In the rows, 128 means zero.
Families of rows that turns and mirrors carry onto each other, the same ones carrying the whole set onto itself: the rest of each named row's family, in list order:
5 families of 6 rows:
Vin: [145 141 128 111 168 134  91 129 119 160 158 140 144 120 115 109 135 103
 120 128 113 140 157 114]
Med: [149 164 119 117 149 123 102 118 150 134 163 115 122 119 108  86 144 110
  69 104 150 124 126  89]
fef: [130 135 120 140 126 112  87 170 124 140 138 131 112 129  79 132 120 126
 122 122 134 120 120 133]
ged: [151 147  80 128 137 110 113 117 141 108 141 123  86 126  94 102 129 143
 107 113 152  90 140 135]
mez: [151 152  76 138 144 108 113 111 152 124 145 148 104 120  93 106 130 135
 109 127 141  83 125 139]
rov: [145 155 124 144 124 126 106 126 150 110 136  82 143 137 130 137 123 107
  94 133 139 155 127 111]
Muz: [145 143 133 107 154 123  91 119 179 144 155  99 129 127 113 100 141 122
  78 107 129 117 122  97]
Gavu: [174 154  96 122 149 105 121  87 133 130 165 118 138 127 138 108 111 133
 113 161 132 120 152 135]
Gid: [151 156 140 132 128 117  91 125 154 110 142  84 145 137 137 113 127 112
 107 145 149 160 132 124]
pakon: [166 146 143 111 175 119  95 124 115 159 153 139 127 104 104 117 140 106
 115 131 114 129 148 122]
goses: [161 162 138 107 174 112  97 123 117 173 147 139 123 120 110 121 133  98
 112 121 118 123 144 131]
vomin: [158 132 138 122 173 110  75 122 125 161 161 118 139 113  94 116 130 104
 120 113 113 115 144 119]
vinek: [134 157 122 122 157 144  96 132 163 140 147 124 131 123 112  78 150 113
  78 107 144 117 117 117]
badu: [145 149 127 141 119 122  96 132 147 107 133  86 140 139 141 103 112 125
 104 146 140 139 106 126]
Valo: [149 140 123 104 171 121  89 123 123 173 159 140 127 121  98 131 126 119
 121 119 120 130 155 132]
loro: [146 142  98 120 135  92 111 122 160 120 143 137  99 124  98  91 126 139
 100 132 170  92 149 130]
pive: [135 119 117 156 131 109  87 149 137 115 136 124 121 113  87 136 126 137
 129 121 141 138 132 146]
gok: [142 140 116 150 134 109  90 161 111 139 130 115 113 123 100 136 130 128
 124 105 122 132 114 143]
mek: [132 132 112 143 124 112  84 151 120 122 124 129 116 129  99 133 115 114
 142 135 120 123 123 127]
pil: [143 144 138 138 121 129 108 129 158 110 151  89 144 148 121 133 121 139
 108 147 133 149 129 143]
sopu: [169 158 126 116 147  97 116 104 128 134 165 121 134 145 113 104 110 123
 119 160 143 103 171 147]
Gumer: [150 163 131 146 119 126 102 136 151 115 135  83 152 141 127 123 110 120
  85 140 134 146 129 124]
Burol: [174 155 108 113 145  93 106  92 134 136 151 108 130 134 133 130 106 125
 129 155 137 129 166 141]
pibek: [181 148 112 123 151 114 128  99 122 128 149 108 133 131 130 123 107 121
 111 163 143 109 163 142]
negi: [141 140 116 150 129 101  89 163 122 127 121 120 111 118  93 129 137 128
 132 116 116 135 132 132]
Zoz: [145 166 127 111 153 138  93 116 161 128 157 118 119 123 102  90 136 120
  64 105 142 123 122 106]
Gitol: [156 151  85 136 131 106 121 123 123 113 155 131  94 124  98 101 130 146
 103 115 166  99 128 137]
Tiro: [170 164 110 118 148 111 131  96 130 124 145 119 124 137 130 136 113 112
 114 161 147 123 160 150]
dama: [155 148  88 145 131 101 114 131 152 120 156 119 102 125  87 105 132 137
  99 127 158  79 120 129]
toba: [153 153 124 128 158 134 105 117 170 127 168 103 131 122 113  86 157 117
  77 116 158 120 124 111]

The rest of the family of Valo: fef, Gid, Burol, dama, toba
The rest of the family of Med: rov, goses, gok, Gitol, Tiro
The rest of the family of pibek: ged, pakon, Gumer, negi, Zoz

Families of rows that turns and mirrors carry onto each other, the same ones carrying the whole set onto itself: the rest of each named row's family, in list order:
4 families of 8 rows:
zasu: [142 127 152 120 147  96 136 163 141 131 112 136 150 127 113 145 114 146
 131 155  83 147 103  72 111 131 115  83 120 116 131 117 108 107 144 120]
luvur: [139 119 144 137 141 130 166 138 146 117 131  96  90 117 126 123 162 123
 153 129 129 161  90 116 136 109 134 143 109 156 100 114 122 117 137 152]
Lom: [116 118 123 133 148 140 118 108 154 134 109 142 103 119 107 138 143 132
 107 157 119 120 126  95 142 131 105 109  96 158 126 108 150 118 120  87]
pur: [109 134 112 116 131 119 137 138 116 142 141 133 131 112 117 114 135  98
 148 147 129 118 141 112  97 107 145 131 121 117 151 120 101  87 135 159]
zigo: [117 114 126 130 151 136 119 108 154 136 104 141 111 121 101 136 134 130
 103 164 109 122 127  93 141 135 106 114  91 146 133 107 143 116 114  88]
Bar: [119 149 117 128 120 150 140 137 114 130 131 139  93 104 136 128 144 109
 153 123 153 128 123 114 106 102 139 114 127 157 112 120 128  98 154 143]
Mezam: [133 130 133 120 151  88 129 167 143 139 142 135 160 114 112 130 133 139
 140 146  96 126 130  75 102 116 121  84 126 122 147 118 104 101 161 133]
figog: [143 139 142 131 144 117 132 164 143 129 127 142 128 108 127 146 140 153
 142 127 112 140 108  75 113 115 114  69 134 154 112 119 129 113 174 114]
Muve: [135 139 133 129 145 108 131 168 143 136 142 141 136 105 124 137 145 149
 145 126 115 131 122  76 107 110 118  74 133 152 124 122 123 110 181 124]
nebi: [130 130 146 119 120 139 151 129 115 117  87 133 104 131 118 145 105 109
 131 163 107 159  92 103 111 131 130 126 111 114 114 118 114 102 107 132]
gifov: [110 110 117 125 152 120 115 111 152 144 119 140 128 120  99 124 138 124
 105 165 107 111 142  94 136 132 111 119  92 136 149 109 136 109 115  98]
varek: [112 129 123 114 129 115 140 136 113 136 124 131 134 124 111 121 117  97
 141 164 113 130 128 111  99 118 140 135 112  99 150 118  96  87 115 155]
Kuza: [137 107 146 128 147 106 165 138 144 120 127  91 115 129 110 114 144 114
 144 154 105 160  95 114 132 117 134 157 102 119 123 111 103 112 116 162]
Terul: [134 121 136 135 144 126 161 142 147 123 146 101  97 112 127 114 169 118
 157 124 138 150 104 116 133 102 137 144 112 155 108 114 118 114 145 162]
boran: [114 121 118 133 149 141 115 111 155 139 121 142 106 111 110 133 150 131
 110 149 127 114 134  96 139 126 109 109  97 165 128 107 151 116 131  90]
tufun: [141 114 152 135 140 126 168 136 146 114 121  96  92 123 123 124 151 123
 147 139 119 168  83 113 139 115 131 147 106 144 100 114 117 117 125 151]
lev: [136 126 141 119 151  87 133 163 139 135 126 135 161 122 111 137 123 141
 134 152  83 137 117  74 106 125 119  84 124 113 143 119 102 103 150 128]
Mik: [106 117 107 130 154 129 112 113 155 146 132 141 121 111 105 121 152 127
 114 151 124 103 150  96 134 122 113 113  98 153 146 109 142 110 131  98]
fal: [110 145 112 124 127 134 137 138 116 138 145 135 113 103 126 119 146 100
 154 129 147 116 141 113  98  99 144 121 126 141 136 122 113  92 151 154]
kunu: [115 109 123 127 152 127 118 108 152 139 110 139 121 123  98 132 133 127
 103 168 105 118 133  95 138 135 106 118  92 136 141 107 137 112 109  93]
komel: [129 113 132 130 150 105 157 140 145 127 151  94 121 117 115 104 160 112
 155 140 123 142 114 116 125 104 142 154 108 132 133 114 102 106 134 173]
zakup: [131 108 140 128 149 103 162 139 145 125 141  92 122 125 110 107 152 111
 149 149 110 151 107 114 127 112 140 156 103 119 131 112  97 106 121 170]
rar: [143 108 152 133 144 117 167 136 145 115 118  95 102 129 114 122 143 119
 143 149 107 170  85 114 137 119 133 152 101 131 110 113 109 114 116 154]
bapuf: [121 125 137 113 126 124 148 130 112 127  99 132 124 132 112 134 103 101
 133 169  99 145 109 107 106 128 134 132 110  98 136 117 100  94 103 145]
zuf: [148 129 153 124 143 105 138 161 142 125 107 138 135 123 119 152 119 151
 131 149  89 154  96  73 114 128 111  79 124 130 117 116 118 112 151 114]
lus: [106 114 109 128 154 123 112 112 155 146 131 138 128 114 100 122 147 124
 109 158 117 104 148  96 133 128 114 118  95 143 154 108 135 107 122 102]
zaso: [131 139 144 125 117 154 149 130 116 115  90 137  87 123 128 148 116 113
 139 146 125 159  89 107 115 122 129 117 116 136  97 117 128 105 124 125]
Mafin: [131 119 131 133 146 116 160 143 147 128 153  97 111 112 121 105 169 113
 157 127 132 146 114 117 126 101 141 148 111 147 122 116 110 110 144 168]
gaz: [109 121 112 131 151 135 113 113 154 144 127 142 112 108 108 125 153 129
 112 147 129 108 144  97 134 124 110 109  99 162 137 110 147 113 134  96]
fiko: [133 135 129 124 149  96 128 167 141 138 146 138 151 106 119 131 142 144
 144 131 109 123 131  79 104 111 122  77 132 137 138 120 113 104 174 130]
Kevip: [128 147 132 131 118 158 145 135 116 120 108 140  80 110 136 141 133 115
 148 128 143 146 104 110 113 112 134 112 123 155  98 119 134 108 142 131]
puvas: [146 137 150 129 141 114 137 162 141 124 113 140 127 117 125 153 128 156
 136 138 101 152  97  73 117 121 111  72 127 144 109 118 128 114 163 111]

The rest of the family of Mezam: zasu, figog, Muve, lev, zuf, fiko, puvas
The rest of the family of luvur: Kuza, Terul, tufun, komel, zakup, rar, Mafin
The rest of the family of Lom: zigo, gifov, boran, Mik, kunu, lus, gaz

Families of rows that turns and mirrors carry onto each other, the same ones carrying the whole set onto itself: the rest of each named row's family, in list order:
6 families of 6 rows:
lem: [125 129 126 100 141 116 113 112 155 133 151 116]
vele: [135 118 152 102 104 147 143 116 120 131 152 148]
zug: [141 129 156 131 123 122 147 117 112  93 125 153]
zeg: [113 131 146 142 105 137 133 160 122 157 127 123]
Tosov: [124 132 135 138 110  88 122 118 116 144 112 112]
lerev: [112 136 141 140 102 140 127 162 127 155 130 126]
Bik: [146 131 147 139 127 114 147 121 111 100 116 157]
sepip: [122 138 136 137 104  94 119 132 111 134 115 105]
Dinu: [126 136 119 105 142 116 111 113 148 132 155 115]
Tirav: [125 143 126 127 155 136 131 157 156 119 134 135]
tego: [151 128 150 138 130 121 149 118 110 102 127 157]
Mudif: [114 133 143 146  98 139 127 156 127 154 127 127]
Demip: [131 133 116 108 144 118 109 112 151 132 152 117]
Duva: [148 131 142 132 128 117 153 116 113 102 116 155]
mip: [126 134 124 101 141 112 112 116 158 127 145 117]
tokor: [127 138 132 138 111  85 117 123 118 136 114 113]
noza: [128 130 123 100 140 116 108 109 148 129 152 120]
pup: [130 123 152 105  99 146 138 113 119 134 155 149]
lon: [133 125 149 108 104 150 139 108 120 130 154 152]
zefig: [150 127 148 135 129 118 147 121 112  97 122 156]
feba: [148 131 142 129 128 125 152 119 109 104 117 160]
fina: [123 133 127 131 160 141 118 148 153 112 130 130]
kazi: [121 135 139 144 113  90 121 123 115 143 110 117]
gavab: [129 140 135 145 105  88 122 126 116 141 118 112]
Pufi: [111 132 149 139 102 131 127 157 119 160 130 124]
genat: [127 129 155 110 104 147 142 107 117 120 150 151]
sul: [127 137 135 140 109  86 120 124 112 138 118 111]
mit: [128 137 128 135 156 140 129 155 151 115 130 142]
gapu: [126 140 127 134 159 134 135 155 154 118 132 135]
boza: [137 121 152 112 106 146 138 107 119 129 154 153]
vova: [129 135 128 138 156 137 125 155 156 115 131 135]
milaz: [117 133 146 147  94 134 128 157 127 155 130 124]
Lide: [133 136 123 136 157 138 124 155 154 118 136 132]
Beke: [121 135 122 104 150 124 108 116 143 125 150 116]
Fad: [138 117 150  99 105 145 139 112 115 128 147 151]
Raba: [110 137 140 144  94 135 125 153 123 148 120 118]

The rest of the family of Mudif: Dinu, lon, zefig, sul, vova
The rest of the family of fina: zug, sepip, genat, Beke, Raba
The rest of the family of Fad: Tirav, mip, feba, kazi, Pufi

Families of rows that turns and mirrors carry onto each other, the same ones carrying the whole set onto itself: the rest of each named row's family, in list order:
4 families of 8 rows:
pez: [161 161 127  89  98 132 162 128 133 155 134 160 138 185 107  84 170 128
 131 115]
rik: [ 93 165 108 140 122 103 176 112 109 153 175 162 138 164 147  95 164 152
 161 121]
keke: [171 142 132 106  87  95 186 139 133 149 148 175 125 183 110  87 142 119
 140 108]
kidas: [175 154 133 109  99  98 192 141 137 160 156 178 114 180 105  92 144 135
 131  98]
Gamib: [171 163 129 108 101 122 187 136 137 166 158 178 119 197 108  91 135 134
 140 105]
mume: [167 170 144  94  98  94 165 153  98 178 143 154 132 166 123  79 129 121
 141 123]
Nomi: [169 152 128 106  88 115 184 135 130 156 152 180 128 199 113  88 136 119
 149 116]
Rada: [111 154 124 118 119  81 185 108 110 163 156 154 120 172 189  97 153 138
 156 111]
bug: [114 160 127 123 127  75 184 109 113 167 163 151 117 167 183 102 153 141
 149 103]
das: [165 177 138  92 105 106 167 147  96 175 144 157 126 176 126  75 123 119
 138 129]
seb: [110 159 122 117 118  91 182 111 115 172 157 151 120 177 187 102 152 147
 164 112]
pili: [ 99 174 150 121 126  71 167 118 106 158 146 160 131 157 158  87 182 164
 138 128]
Geven: [ 93 166 109 136 129 101 183 114 107 151 173 168 121 157 148  93 164 161
 148 115]
deler: [152 165 138 108  85 108 153 145 120 157 152 157 125 192  99 104 129 138
 132 143]
rit: [ 93 154 111 135 111  93 179 120 111 150 165 164 136 155 151  97 171 156
 164 121]
Gutak: [167 179 139  87 106 110 171 152 101 180 140 160 118 173 128  78 124 136
 135 124]
rofoz: [168 172 143  91 101  98 170 160 102 184 139 155 122 163 123  85 132 136
 139 118]
Pif: [154 157 139 104  80  98 158 150 120 152 143 163 116 181 104 100 132 143
 127 142]
Bozal: [103 164 152 130 139 104 159 119 141 137 157 174 138 184 168  82 161 146
 149 122]
Rut: [164 153 126  87  99 118 165 128 129 147 129 163 133 174 108  80 173 123
 123 112]
vig: [113 166 127 123 126  86 183 111 117 177 165 149 120 173 182 108 155 148
 158 104]
lilon: [ 95 187 142 120 127  99 162 108 107 163 149 159 138 179 164  84 174 160
 149 138]
manub: [154 174 135 109  96 104 158 141 119 156 156 160 115 187  97 103 123 143
 119 138]
zon: [ 95 170 146 121 119  80 160 111 105 151 142 158 143 170 164  80 179 151
 148 140]
nuzap: [104 155 158 131 132  89 156 124 145 134 152 170 141 175 167  82 169 145
 149 117]
dumif: [ 92 155 110 131 118  91 184 120 108 148 163 167 123 151 152  95 171 166
 153 117]
ramud: [166 171 129  91 109 126 165 128 135 161 141 158 133 179 101  88 173 134
 122 106]
retod: [103 168 152 126 144 103 163 124 145 140 155 176 126 179 165  85 163 163
 144 115]
samet: [107 162 157 126 137  89 162 129 148 140 152 175 131 170 166  87 168 161
 144 111]
pize: [ 99 188 147 121 135  92 170 112 110 166 150 159 126 167 159  91 179 175
 140 127]
murin: [166 162 131  91 107 112 167 127 132 151 136 160 130 169 102  83 175 130
 114 105]
Vopu: [153 164 138 103  92  98 164 147 117 151 149 165 108 179  99 100 127 147
 116 137]

The rest of the family of manub: rik, Geven, deler, rit, Pif, dumif, Vopu
The rest of the family of Gamib: keke, kidas, Nomi, pili, lilon, zon, pize

Families of rows that turns and mirrors carry onto each other, the same ones carrying the whole set onto itself: the rest of each named row's family, in list order:
5 families of 6 rows:
Samo: [130 140 113 141 118 114 162 113 106 157 104 124 146]
vofu: [123 142 114 144 177 116  99 123 106 117  98 111 134]
Sep: [122 150 121 131 192 110 105 119 115 123 125 111 123]
kadi: [107 119 110 126 121 123 159 102 106 149 100 121 139]
ridu: [120 142 150 118 159 106 101 128 120 134 146 136 115]
bifel: [119 119 131 139 120 121 105 131 102 126  91 131 140]
divot: [115 148 124 122 190 106 136 109 117 132 138 100 123]
vani: [128 150 124 128 136 106 169 109 115 165 134 122 135]
Gir: [132 118 123 137 126 118 157 103 119 122  93 125 149]
gil: [139 158 118 151 143 115  98 132 110 143 104 148 134]
Pavuv: [141 169 129 138 162 108 107 126 120 150 134 148 122]
Rol: [138 125 121 147 135 120 119 114 118 111  82 142 145]
Kaz: [115 124 104 138 125 127 120 113 101 136  79 134 140]
buz: [106 130 121 110 145 116 166  96 117 157 137 120 124]
Vaki: [134 163 133 125 157 105 144 115 124 163 151 135 121]
Tanem: [143 142 132 142 158 115  97 116 127 110 105 152 131]
dako: [111 133 118 123 169 111 159 105 110 133 124  89 133]
vipap: [112 133 152 108 148 106 139 116 121 145 155 120 119]
roz: [109 119 144 111 125 110 159 111 113 147 133 111 134]
Potut: [136 145 111 153 122 119 127 124 103 147  87 137 146]
tatul: [128 124 134 122 138 111 176  94 128 131 124 121 138]
tuv: [121 152 124 124 171 117  93 117 122 140 131 148 111]
tupug: [112 127 108 135 157 117 154 109 102 128  98  90 145]
bogip: [113 111 131 129 110 121 144 119 102 135 100 115 143]
zepa: [132 139 143 115 165 105 153  98 136 130 147 131 124]
Memi: [140 147 142 126 173 108 115 109 135 119 138 146 119]
vokem: [120 139 113 138 150 126  86 121 110 130  98 149 126]
kuzi: [123 135 138 134 143 115  83 134 109 124 114 143 125]
lagi: [119 130 106 145 160 119 123 118  98 118  84 103 145]
vedub: [112 147 128 109 168 114 133 103 125 154 152 135 110]

The rest of the family of vedub: kadi, Kaz, buz, tuv, vokem
The rest of the family of lagi: vofu, Sep, divot, dako, tupug
The rest of the family of Rol: Gir, Tanem, tatul, zepa, Memi
The rest of the family of kuzi: ridu, bifel, vipap, roz, bogip

